In the rows, 128 means zero.
T: a few groups of rows, each row roughly a mix of its group's hidden directions
T (107 x 16)
[[130 156 105 102 105 132 171 110 147 134  73 159 127 123 133 187]
 [117  75 133 144 136 122 140 114 126 172 138  71  87 100 102 104]
 [103 134 117 172 132 159 161 127 137 149 147 132 129 174  84 181]
 [107 120 167 119 142  77  99 151 127  92 175 123 124 142 170  98]
 [129  98 156 154 158  91 142 119 125 128 141 102 177 109 159  72]
 [135 118 161 133 124 137  87 173  99 108 177 132 159 153 119  79]
 [171 109 114 136 163 143 149  96 112 168  77 124 149  90 125 100]
 [102 112  92 154 110 155 144 173 122 114 125  96  98 114  69 149]
 [125  85 129 145  91 143 128 114  95 124 124  87  78  84  98 104]
 [150 135 177  86 102 147 114 124  75 109 140 176 108 137 138 107]
 [132 130 145 171 162 102 125  69 107  94 104 142  99 121 167 148]
 [152  66 139 159 152 112 132 104 107 171 113  94 124 110 124  86]
 [133 129 107 169 120 137 188  84 142 168 125 137 174 154 133 135]
 [133 142  83 143 112 128  95 182 107  64 115 149 110 142 125 143]
 [150 117 171 133  89 144 167  83  94 133 103 152 173 115 130 116]
 [133 160 129 132 130 137 124 152 150 114  99 146 216 138 119 160]
 [136 129 191 114 120 160 133 101 123 161 107 142 174 132  92 165]
 [141 155  97 103 116 120 118 114 150 120  60 148 115 112 141 187]
 [ 83 102 171 120 126 102 178 114 131 130 129 101  83 103 119 161]
 [148 140 110 111  89 178  66 138 128 151 158 133 121 155  96 114]
 [ 93  87 136 145 136 124 161 135 130 149 129  79  81 106  83 150]
 [135 147  73 146 126 145  60 138 167 148 141 115 131 161 112 143]
 [ 99 107 122 183 189  87 133 145 146 112 140  87 133 126 136 130]
 [128  95 121 145 133 104 154 116  89 102  89 127  55 106 134 145]
 [105 113 133 169 142 111 195 132 131 115 141 105 184 110 135 100]
 [120 143 124  76 113 157 116 198 136 136 168 127 137 135  97 103]
 [134 108 140 149 137 125  97  64 123 164 164 108  78 141 144 105]
 [152  96 128 135 161  85 158 117 134 159  95 118 174 113 161  90]
 [160 113 143 136 102 135 183  90  90 136  87 161 160 120 141 113]
 [121 133 146 155 168 128 108  78 111 122 175 127  69 137 151 111]
 [148 137  93  80  95 119 134 150 161 163  79 150 154 142 132 156]
 [148  97 111 140 135  88 173  90 131 157  79 119 141 103 163 110]
 [112 148 149 112 130 155 107 162 142 123 195 116 171 132 113  83]
 [104 129  91 156 150 103 158 169 167 117  97 109 165 128 115 169]
 [101 139 163 135 119  88 108 152 147  79 153 127 185 145 158 133]
 [140 155 147 103  65 153  82  97 110 101 139 161 108 140 139 137]
 [152 162 133 127  84 187 118  72 108 117 113 155 136 108 117 133]
 [152 161 129 120 175 104  95  95 144 136 121 167 131 161 181 142]
 [121 160 135 122  91 173  82 122 147 138 147 139 138 162  91 176]
 [125 124 106 149 191 129 158 142 142 182 155 135 123 180 119 131]
 [152 143  94 101  69 171  97 145 145 155 126 134 166 139 102 117]
 [120  95 121 156 109 163 125 119 103 147 137 103  64 132  74 143]
 [121 147 140 121 146 119 180  85 117 129 121 173  84 149 157 168]
 [ 97 116 182 102  76 154 155 107 131 154 149 110 127 117  91 146]
 [144  93  92 155 150 117 133 188 118 128 117 104 165 119 114  79]
 [151 154  86  95 125 142  81 169 124 124 138 167  93 168 134 128]
 [131 168 113 113 106 171 139 151 122  88  87 152 151 100  98 166]
 [125 137 169 131 152 126 115 150  81  85 150 175 100 170 133 144]
 [133  85 112 110 116 140 144 190 124 173 125 104 132 132  77 106]
 [151 128 108 152 202  91 107 109 125 125  94 140 103 131 167 136]
 [119 105  97 145 160 113 175 161 146 151 140  91 163 111 125  80]
 [100 153 113 119 153  93 143 123 172 110  91 124 112 112 146 195]
 [167 123 140 139 181 115 116  74 120 152 106 131 149 108 165  89]
 [101 113 161 145 155 125 149  78 127 152 180 100  82 123 134 108]
 [168 144  95 139 149 123  73  85 120 125 123 145  95 134 173 103]
 [122 159 133 127 145 106 111  97 120  83 127 162  72 137 173 161]
 [151 130 108  72  84 171 114 149 132 164 118 120 129 102  94 102]
 [147 145 161 114 118 139  87 156  88  84 126 182 136 164 130 142]
 [153  97 171 119 106 103  88  96  86 107 108 134  95 111 156 107]
 [166 127 112  85 172 121 132 180 118 144  74 154 143 120 127 120]
 [123 141 152  95 158 103 112 100 119 110 132 145  53 117 168 138]
 [147 137 166  98  86 116  75 100 105 100 130 162 109 142 164 126]
 [129  69 122 162 159 107 141 146 105 135  99  83 102  96 104 111]
 [111 131 108  65 125 124 131 186 143 126 135 108  81  93 114 112]
 [155 152  91  64  87 130 143 127 150 151 105 154 144 116 158 106]
 [148  92 147 153 131 133 140  92  93 152 158 116 127 122 142  55]
 [119 107 166 132 119 155 133 129 102 147 197 114 124 138 107  71]
 [122 147 133  94 163 110  94 144 121 106 159 149  56 144 156 128]
 [117 174  91 138 119 155 191  95 139  98 131 139 138  90 144 122]
 [156 164 103 120 164 120  87 115 156 149 144 159 150 169 172 116]
 [142  92 131 168 119 123 147  69 100 127  84 106 106  85 130 124]
 [121 158 151 101  95 129 106  71 127 110 142 154  77 133 160 153]
 [120 151 123  91 143 162 120 180 143 152 188 131 139 151 103  98]
 [149 134 125 148 184 115 119 160 117 110  75 158 167 145 125 164]
 [124 106 167 118 130 137  78 162  98 108 170 105 111 116 107  80]
 [146 146 130  99 138  94  86 122 147 139 159 153 140 167 187 100]
 [132  89 151 123 105 149  83 144 126 181 147  98 125 150  76 123]
 [117 148 168 128 146 158  87 168 105  76 164 127 148 118 101 112]
 [150 144  60 141 146 138 113 136 153 152 160 118 147 139 146  71]
 [135 174 148 104 110 133  92 104 127 103 124 181 120 160 154 173]
 [121 108 118 124 107 167 123 173 102 132 123 118  83 130  60 149]
 [161 106 121  96 106 112 127 142 147 171  85 119 189 111 131 101]
 [171 108 130 168 140 133 132 105  72 131 131 166 131 165 149  89]
 [135 177 136 143 152 192 123  85 120 114 158 133 150  98 118 103]
 [148 156 126 109 136 114 121  94 117 111  92 182  90 143 169 168]
 [125 108  94 127 129  96 120 128 140 137 171  98  93 122 167  63]
 [127 122 117 131 100 103  98 133  96  65 121 136  63 118 154 128]
 [136 153 153 144 139 129  97  58 110  87 130 138 102 101 167 123]
 [145 131 170 126 143  95  90 103 113  84 115 131 151  95 176 100]
 [164  87 142 102 128 108  83 168 117 154  76 123 155 126 112 120]
 [127 139 107 135 139 134  70 194 134 112 167 130 142 170 114 116]
 [122 134 173 110 157  83 110 117 127 112 107 159 106 153 162 182]
 [170 124 136 145 156 110 113 101  90  96  74 154 138 104 165 111]
 [114 142 119 146 118 127 201 110 149 142 102 147 178 143 129 168]
 [119 141  72 150 120 154 104 113 133 123 145 112  50 127 112 143]
 [102 138 192 110 115 139 162  89 125 141 189 134 131 136 138 110]
 [119 159 138 100 101 170  93 110 129 121 193 120  98 115 124  93]
 [143  95 100 157 144 116 144 109 129 183  88 128  99 162 115 170]
 [131 135 123 184 181 119 166  65 123 127 118 137 121 127 157 138]
 [119 158 162  67 123 132 105 152 117 105 170 165  93 148 144 127]
 [129 133 197 131 114 149 113  71  91 116 135 153 105 136 126 155]
 [147 158 117  82  99 143  70 133 145 136 105 159 115 153 125 172]
 [135 114 179 109 128 146 132 119  68 118 157 152  72 129 125 101]
 [ 96 140 123 125 122 167 173 128 164 175 156 105 147 130  81 149]
 [146 143 144 130 188  90 140  93 130 121  94 157 142 125 183 136]
 [135 124  72 149 151 106 104  96 167 149  93  92 101 103 144 141]
 [125 129 111 146 104 135 180  76 162 173 109 113 171 116 127 140]]
which group is each row in? (one row of each group first)
[160 118  81 106 105 155 133 148 118 168 154 135 121 141 126  61]
C
[125 110 133 111 149 109 118 151 152 179 185 111 143 163 138  81]
Y
[122  96 157 122 149  97 165 173 135 149 124 113 195 127 123 102]
W

[149 153 158 126 181 125 131  93 138 153  96 164 173 142 145 161]
W
[147  82 160 140 179 118 109 156  87 130 123 107 128 107 113  80]
Y
[144  89 111 157 158 141 132 101 127 182 123  81 115 101 105  93]
W
[155 131 137 113 122 185  81 118 124 167 147 110 149 112  89  89]
Y
[139 129 190  85  86 129 117  95 124 147 145 147 168 135 150 103]
W
[129  98 127 147 137  88 131 140  89  72  90 123  83  98 149 126]
W
[160 150 151  88  99 129  87 115 117 119 140 166 160 139 169  88]
C
[124 129 178 135 106 156 111 157  90  89 118 152 149 143  85 166]
C
[134 137 160 103 130 140  77 131 104 121 188 148  92 156 139  94]
C
[141 121 172  86  99 143  99 114 107 134 165 120 121 102 136  66]
C
[132 170 144 113  94 180  75 117 143 119 152 128 174 121 104 126]
Y
